128 stands for zero in the data rows.
Here are some points, each followed by its number:
[189 144  87 112 179 136 197  93  77 127 133 119 137 109 130 146 122 111
 113 168 176  44  82 136] 0
[ 78 125 109 128 157 130 139 185  91  70 104 195 169  98 165 169 143 130
 134 117 109 128 179 122] 1
[118  99 100 141  98 142 162 168 124 130 163 145 167  48 127 102 161  90
 119 140  94 101 135 129] 2
[123 106 169 100 132  95  78 117 122 171  70 127 161 147 135 189  61 141
 147 153  98 192 107 159] 3
[119 116 156 147 130  64 102  45 148 152  86 116 115 152  93 138 140 151
 115 194 150 153 103 125] 4
[131  91 117 153 150 144 134 130 177 115 164  58 120 117 150 100 157 164
 112 146 155  66 144 114] 5
[118  51 140 112 125  75 103 115 100 211 143 161 201  80 150  47  84 154
  87  59 105 155  29 207] 6
[138  97 158 118 140 107 144 132 122 164 145 166 123 126 140  84 112 154
 113  96 101 141 108 155] 7
[ 87 150  99 105  97 155 143 172 147 138 161 117 125  90 144  81 118  99
 118 100 153 102 135 125] 8
[159  59 102  74 136 119 131 214 138 125 170 172 151  79 120  86 118  92
 127 111 138 114  99 163] 9
[125 163 147 144  89  94 130 129 147  80 129 150 137 143 130 194 109 190
 137  91 108 186 149  62] 10
[131 174  98 138 143 162 158 171 152 122 168 116 116  96 188  90 147 123
  97  43 114 110  78  71] 11
[149 178 153 149 100 151 182 116 127 117 164  52  80 107 137 146 149 135
 145 113 120  86 201 129] 12
[ 69 113  89 117 132 175 127 172 133 155 128 125 139 107 152 136 127 111
 136 117 176 129 169  96] 13
[131 101 139 167 145 108 111  90  97 135 139 104 155 154 133 136 121 130
 137 136  97 141 111 136] 14
[ 93 161 118 100  93 152 133 145 152 128 109 134 158 146 179 122 104 117
 139 126 154  99 197 106] 15
[176 104 131 164 168  74 136 114 142 167 135 127 128  88  95  48 121 142
 130  99 118 182  70 188] 16
[153 161 156 158  86 131 138 133 152 109 137 143  97 168 120 135 145 113
 133 119  97 178  99 133] 17
[ 91 116 160 160  82 127 127 139 185 136 155 123 115 123 152  86 118 142
 108 156 167 148 201 136] 18
[161 122  92 114 124 143 168 175 163  79 177 113 104  71 142  83 178 110
 102 169 119 115 153 129] 19
[133 134 127 143 142 159 133 178 141 110  97 123 139 146 173 211 152 113
 120 107 164 105 137 114] 20
[ 80 133 116 108 161 138 125 158  83 136 138 165 161  77 168 180 113 147
 160 111  85 127 139 135] 21
New points follow, each followed by the number of its nearest point above.
[174 146  93 102 153 127 116 153 118 105  83  91  87 142 134 154 155 145
 157 139 122 130 101 101] 20
[119  69 100 128 148 124 107 131 106 128 135 100 100 125 132 135 139  99
 146 166 143 121 109 137] 14
[150  61 118 118 158 113  93 119  87 143 128 161 168 162 100 124 108 100
 119 119 153 135 136 129] 14
[109 124 153 147 135  90  99  89  82 161  52 168 192 141  72 206  67 159
 164 155  81 108 141 163] 3
[ 96 100 117 101 108 118  98 131 152 135  73 152 115 156 167 119 109  71
 109 145 152 114 140 163] 15
[141 170 175 135  88 106  54 118  84 193  93 158 153 191 122 218  61 174
 130 157 122 175 116 146] 3
[144 160 149 130 126 123  93 127 160  68 161  95 124 158 122  84 165 105
 152  97 142 133  89 132] 17
[111 229 135 151 149 134 147  60 130 161 160 151 100  94 134 175 159 195
 118 103 138  95 125 116] 12
[ 85 133 121 142 143 123 167 131 106 111 129  74  90 133 163 121 162 127
 124 132 157 112 134 114] 5
[145 161 156 155 131 128 135 121 127 123 172 105 149  76  94 132 155 177
 112 150 114 125  90 135] 14
[150 134 116 141  91 175 139 148 189  60 126 145 120 140 159 151 124 104
 153 132 131  64 184  90] 15
[109 119  92 127 105 177 131 105  94  54  73 147 108 167  97 208 158  81
 114 171 179  43 178  77] 20
[113  61 128  60 151 104  74  61 123 154 119 152 107 102  63 105  61  73
 125 189 202 120 159 225] 4
[103 117 161 132 175 100 123  70 127 115  91 114  72 158 105 109 132 164
  88 165 129 141  97 118] 4
[141 127 108 147 164 134 157 112 112 129 122 124 121 111 123  74 149 154
 109 102 110 123 108 109] 7
[ 78 141 126 152  77 146  96 130 150 103 132 127 112 159 117  89 164 102
 130 118 166 161 172 139] 18
[129 102 126 135 112 151  95 174 101 177 167 173 200 146 128  96 114 132
 108 104  87 104 149 118] 7
[ 96 204 152  91 102 137 150 139 139 108 107 124  72 130 135 179 135 170
 142 149 116 172 132  81] 10
[ 97 145 112 139 108 172 140 151 147  92 137  98 130 139 127 172 147 128
 122 128 143  70 139  93] 20
